128 stands for zero in the data rows.
Here is a table of points, one per row:
[112  63  64 177  83 222  22 205 173  90  89  64 161  18  86  93  75  71
 124 186  70 165  91 117 129  95  86  61 184 118  80 112 149 137  28 143
 130 152 164 133  96 141  30 155 148  38 155 164  91 158 164 110 141 168
  67 140  96 139 119  74 148 151  97]
[173 125 147 140 153  80 158  89  89  99 169 155 112 138 195 139 176 201
  98 131 201 162 100 107  77  84  91 150  68 133  93 130  63 136 115 137
 168 140  92 186  84  91 145 128 133 133 120 149 120 111  81 147  82  24
 170  76  41  94  94  80 132 109 111]
[185  81  79 172 127 182 109 105 167  88 101  74 141 123 134 146 101 114
 109  98 151 103 110 168 156 131 156  81 124 163  99 101 189 179 119 151
 148  86  90 182 101  65 128 139 189 148 133 128 124  96 177 106  82 153
  87 122 160 112 183 147 100 167 138]
[102 125 130 135 162 113 153 143  80  85 178 150  81 115 149  79 139 182
 102 191  95 140  93  30  42 108 115 177 127 141  60 148  65 156 116 107
  68 123 180 138 143 163 147 124 127  98 107  91  65 160  73 100 167  98
 145 131 131  77  73 191 121  71  82]
[ 96  83 153 161 144  74 122  93  91 103 147  73 100  96 169 150 184 161
 141 169 163 122 112 109 197  28 121  74 151 175 132 167 188 169  95  64
 119 162 186 166  98 145  95 179 193 124 160 148 127 156 115 175 107 117
 163 141  47 101 138 182  65 128 223]
[105 113 171 190 148  90 146  91 112  82  92 157 117  74 139  87 185 122
 169 192 150  96  87  64 143  68 119  89 146 128  77 142 171 154 118  85
 107 160 182 115 125 150 146  78 171 117  79 190 134 139 141 126 162 165
 140 142 123  94 172 118 123 160 140]
[ 90 170 152 101 129  76 133 110  85 160 114 129 133 136 107 156 160 156
 139 148 144 150 133 113 130 101 118 151 127 104 128  73 104 161 190  59
 123 154 187 161 119 172 161 174  98 148 163 125 157 143 132 196 140  95
 185 147  50 162  93 147 133 117 211]
[ 84 147 116  77 148 119 147 132 114 158 171 175 125 196  97 126  91 133
 123 104 103  91 171 110 180 156 167 168 151 155  78  40 116 149 138  87
 110 122 157 106 181 193 149 118  95 159 152 111 122 160  86 162 148 152
 141 155 166 143 111 150 141  93 110]
[ 76 146 126  87 167 117 170 131  88 183 179 177 116 193 131 120  74 122
 121  89  74  80 204 117 166 148 149 155 158 146 151 116 114 135 138  97
 133 142 134  99 176 190 149  94  93 163 150 116  99 108  79 183 131 111
 155 172 127 132 117 120 132  63 124]
[177 164 107  76  94 113 125 107 141 109 101 134 122 202 119 168  95 137
  90 109 193 144 101 166 130 188 158 194  78 158 189 245  88 157 189 153
 144  88  90 179 113 101 171 135 102  61 125  70 139 124 139  98  99 140
 102  85 177 172 130 127 130 114 156]
[118 164  97  78  92 126  76 149 162  97  83 126 148 171 110  82 110 135
 111 170 116  93 108 107 127 182 155 191 154 154  77 186  85  99 191 172
  77 132 140 116 164 148 174  74 105  57 101  95 164  86 162  91 197 185
  48 154 175 178 125 145 137 149 152]
[110  82 129 162 164 114  99 135  84  79 161  75  62  97 154 106 120 145
  98 195  84 130  94 112 164  91 107 113 169 188 174 106 179 134  97 141
  57 114 166 148 101 129 104 117 183 160  72  72  55 120  93  87 149 150
 111 147 133  74 164 133  50  55 191]
[ 86 132 190 137 104 135 197 119 142 158 150 179 188 115 116 107 131  84
 218  96 115  77 168  69  98 129 177 169 138  83 171 127  85 141 120  52
 130 121 164  77 207 181 156 142  83 178 134 199 161 177 136 137 118 134
 145 152 179 152  73 152 164 188  77]
[161 168  59 143  76 215  84 108 177 164  62 133 191  91 147 201  95  71
 116  97 129 200 119 190  57 174  36 143  59 100 175  71 107  69 184 174
 232 174  84 167  87 100 164 153  75 126 214 129 144 191 212 146 125 129
 180  58  71 162 131 155 196 140 127]
[185 188 195 140  82 136 146 156 155 157  83 119 160  90 174 135 148  59
 183  97 161 173 108 191  79 183 174 135  99  32  87 155 123 176 161 110
 134  35  96 131  97  96  89 159  70 146  55 151 187 109 174  66  82 142
 108 114 140 186 112 128 161 194 125]
[170 120 129 152 154 114 179 107  75  90 151 147  60 151 108 142 138 165
  76 119 157 164 102 117  44 124  95 150  68 159 171  99  85 130 106 162
 153 110  90 157  86  84 127 117 145 148 107  84  50 137  71 107  86  65
 179  67 127  70 124 144 112  94  94]
[ 75 194  82 163  96 170 152 203 173 210  52  91 145 161 169 163  70 115
 147  90  98 104 215 168  82 158 185  86 135  74 125  61 112 121 145 106
 155 188 124  50 191 149  57 200 108  92 209 106 173 114 183 200  94 123
 124 179 153 163  58 180 176 170  79]
[185 135 135 104 181 106 138 116  65 113 203 177 124 137 109  94 134 176
  79 106 150 160 112 115 116 136 117 167 111 111 123 123  84 169 121 144
 134  66  90 180  80 115 147 102 100 158  80 134 107  75  63 110 118  62
 131 116  83 110 109 125 144  74  88]
[193 111  92 108 129 131 149 131 176  86  85 152 107 168  58  72  85 143
 107  69 169  61 132 120 116 141 189  61 138 141  63 136 150 185 110 143
 125  41  94 113 114  90 137  91 189 162 132 133 134  64 142 107 133 151
  96 143 170  95 195 132 143 151  74]
[ 71 143 162 116 157  76 166 109 105 200 162 186 175 169 104 107  89 142
 185  94 135  56 233 116 196  96 159 114 164 103 167 116 107 108 127  82
 170 212 104  73 176 187 148  89 100  61 148 213 181  49 109 237 100  72
 147 191  77 148 117  15 159 139 127]
[122  72 131 134 148 111  71 195  75  95 154  67  58  99 208  69 145 137
  93 156  53 143 119 149 183  99  94  68 199 163  66  92 167  89  38 180
  59 113 132  98  73 126  29 107 174 131  55 101  47  61  76  90 143 124
  76 159 135 115 171 191  74  84 169]
[154 178 112  61 148 117 113 154 137 209 105 134 107 175 120 183 167 151
  95  72 141 210 140 212 141 195  87 112  77  40 107 104 133  37 169 192
 146 131  81  78 104  96 124 168  95  79 156  83 143 149 131 122 135 118
 157  74 175 170 128  64 158 111 111]
[112 173 100  47 124 124  66 180 175 144  84 138 146 138 103  96 111 137
 113 193 135 156  86 114 142 173 164 123 138  49 152  52 127 133 181 141
  72 149 160  98 151 157 148 116 101 129 123 107 176 129 166  95 196 186
  61 143 180 189 116 127 171 148 114]
[163 119 164 187 130  81 174  69 111 101 102 146 109 132  67 157 212 155
 142  93 209 147 111 129 100  75  67 113  66 140  88 135 109  83 104 132
 196 172  90 137  89  85 125 116 158 154 131 179 131 138 129 160  78  66
 191  52  96  97 145  64 132 152 130]
[129 148  59 146  94 222  46 157 182 119 108 172 210  79 220  46  69  59
 133 128  38 100 130 124 114 172  59 154 180 143 126 124 112  62 145 205
 138 146 107 109 124 149 156  17  87 119 135 181 152  79 181 129 226 171
  93 169  84 143 162 139 202 159  83]
[127  80 204 121  42 138 129 141 175 103 123  71 133  77 112  88 175  76
 200 122  80  53 134 157 110 104 156 100 188 173 159 179 184  56  94 166
  94  78 100  75 142  92  98  78 172 179  53 140 154  93 151  70 147 163
  90 169 105 110 191 174  70 164 173]
[101 194 114 119 129 118 107 197 116 138 114  94  84 125 147 143 105 157
 103 190 124 192  96 122 107 155 150 139 122  88 177 176 113 162 151 106
  71 126 188 117 140 156  59 181  96 190 131  57 133 180 124 100 157 158
 110 134 176 146  57  89 134  90 106]
[180  92 133 162 198 111 157  54  76 102 197 102  90 122 121 175 124 179
  78  94 143 140 111 155 156 109 115 130 100 178 178 138 202 167 162 145
 127  61  94 216  82  54 182 134 172  59  83  72  82  85  96 104  99  99
 155 107 108  56 171  88  43  63 198]
[159 150 203  66  28 140 149  77 169 129 126 156 191 137 168 177 225  44
 180  96 163 116 128 173  97 161 123 217  84 171  76 137 105  63 149 142
 176 112  83 149 148 109 154 105  81 199 143 161 204 203 147 102 114 145
 151  63 122 165 151  60 135 162 139]
[ 96  84  75 189 127 201 107 120 174 102  96  79 148  80   1 162 112  98
 129 172  96 107 114 103 140 102 124  91 142 162 192 126 184 167 116  98
 121 174 191 156 152 134 131 168 183 134 199 125 106 197 185 135 135 185
 128 131 140 101 142 193 107 180 140]
[ 73  48 180 175 105 120 164 144 137 196 129  61 161 116 108 168 102  83
 221  85 111  99 230 152 192  95 175  87 167  99 131 183 123 116  45  77
 160 177 111  57 200 126  66 226 112  74 115 182 131  93 122 189  23  96
  90 187 159 183  62 117  89 180 150]
[ 99 133 106  60 155 113 107 147 157 124 173 185 149 158 148  98 112 161
 115 159 147 126 102  53 162 143 176 158 136  99 177 161  96 167 120  92
  91 131 191 117 188 189 150 121 113 116 164 141 153 188  95 113 181 164
  99 133 178 141  84 151 164 110  42]
[157 101 126 139 207 119 162  52  88 150 180 145  71 145 129 193 164 153
  85 108 126 163 129 176 154 122  61 104  78 153 172 165 205  57 143 180
 155 133  84 139  92  64 180 117 172 182 140  87  82 152  89 120 130 113
 203  67 140  47 206 126  78  95 143]
These points spread out most along one direction. For each point below, how far along it does it lie, from 0 to 99? The average is 50, and the first point in the table lies past the average. One standard deviation of the points above along it is 16.
[101 194 114 119 129 118 107 197 116 138 114  94  84 125 147 143 105 157
 103 190 124 192  96 122 107 155 150 139 122  88 177 176 113 162 151 106
  71 126 188 117 140 156  59 181  96 190 131  57 133 180 124 100 157 158
 110 134 176 146  57  89 134  90 106] : 56
[ 96  83 153 161 144  74 122  93  91 103 147  73 100  96 169 150 184 161
 141 169 163 122 112 109 197  28 121  74 151 175 132 167 188 169  95  64
 119 162 186 166  98 145  95 179 193 124 160 148 127 156 115 175 107 117
 163 141  47 101 138 182  65 128 223] : 33
[129 148  59 146  94 222  46 157 182 119 108 172 210  79 220  46  69  59
 133 128  38 100 130 124 114 172  59 154 180 143 126 124 112  62 145 205
 138 146 107 109 124 149 156  17  87 119 135 181 152  79 181 129 226 171
  93 169  84 143 162 139 202 159  83] : 70
[105 113 171 190 148  90 146  91 112  82  92 157 117  74 139  87 185 122
 169 192 150  96  87  64 143  68 119  89 146 128  77 142 171 154 118  85
 107 160 182 115 125 150 146  78 171 117  79 190 134 139 141 126 162 165
 140 142 123  94 172 118 123 160 140] : 44
[180  92 133 162 198 111 157  54  76 102 197 102  90 122 121 175 124 179
  78  94 143 140 111 155 156 109 115 130 100 178 178 138 202 167 162 145
 127  61  94 216  82  54 182 134 172  59  83  72  82  85  96 104  99  99
 155 107 108  56 171  88  43  63 198] : 16
[154 178 112  61 148 117 113 154 137 209 105 134 107 175 120 183 167 151
  95  72 141 210 140 212 141 195  87 112  77  40 107 104 133  37 169 192
 146 131  81  78 104  96 124 168  95  79 156  83 143 149 131 122 135 118
 157  74 175 170 128  64 158 111 111] : 55
[193 111  92 108 129 131 149 131 176  86  85 152 107 168  58  72  85 143
 107  69 169  61 132 120 116 141 189  61 138 141  63 136 150 185 110 143
 125  41  94 113 114  90 137  91 189 162 132 133 134  64 142 107 133 151
  96 143 170  95 195 132 143 151  74] : 48
[173 125 147 140 153  80 158  89  89  99 169 155 112 138 195 139 176 201
  98 131 201 162 100 107  77  84  91 150  68 133  93 130  63 136 115 137
 168 140  92 186  84  91 145 128 133 133 120 149 120 111  81 147  82  24
 170  76  41  94  94  80 132 109 111] : 29
[163 119 164 187 130  81 174  69 111 101 102 146 109 132  67 157 212 155
 142  93 209 147 111 129 100  75  67 113  66 140  88 135 109  83 104 132
 196 172  90 137  89  85 125 116 158 154 131 179 131 138 129 160  78  66
 191  52  96  97 145  64 132 152 130] : 34
[112 173 100  47 124 124  66 180 175 144  84 138 146 138 103  96 111 137
 113 193 135 156  86 114 142 173 164 123 138  49 152  52 127 133 181 141
  72 149 160  98 151 157 148 116 101 129 123 107 176 129 166  95 196 186
  61 143 180 189 116 127 171 148 114] : 70
[112  63  64 177  83 222  22 205 173  90  89  64 161  18  86  93  75  71
 124 186  70 165  91 117 129  95  86  61 184 118  80 112 149 137  28 143
 130 152 164 133  96 141  30 155 148  38 155 164  91 158 164 110 141 168
  67 140  96 139 119  74 148 151  97] : 59
[177 164 107  76  94 113 125 107 141 109 101 134 122 202 119 168  95 137
  90 109 193 144 101 166 130 188 158 194  78 158 189 245  88 157 189 153
 144  88  90 179 113 101 171 135 102  61 125  70 139 124 139  98  99 140
 102  85 177 172 130 127 130 114 156] : 48
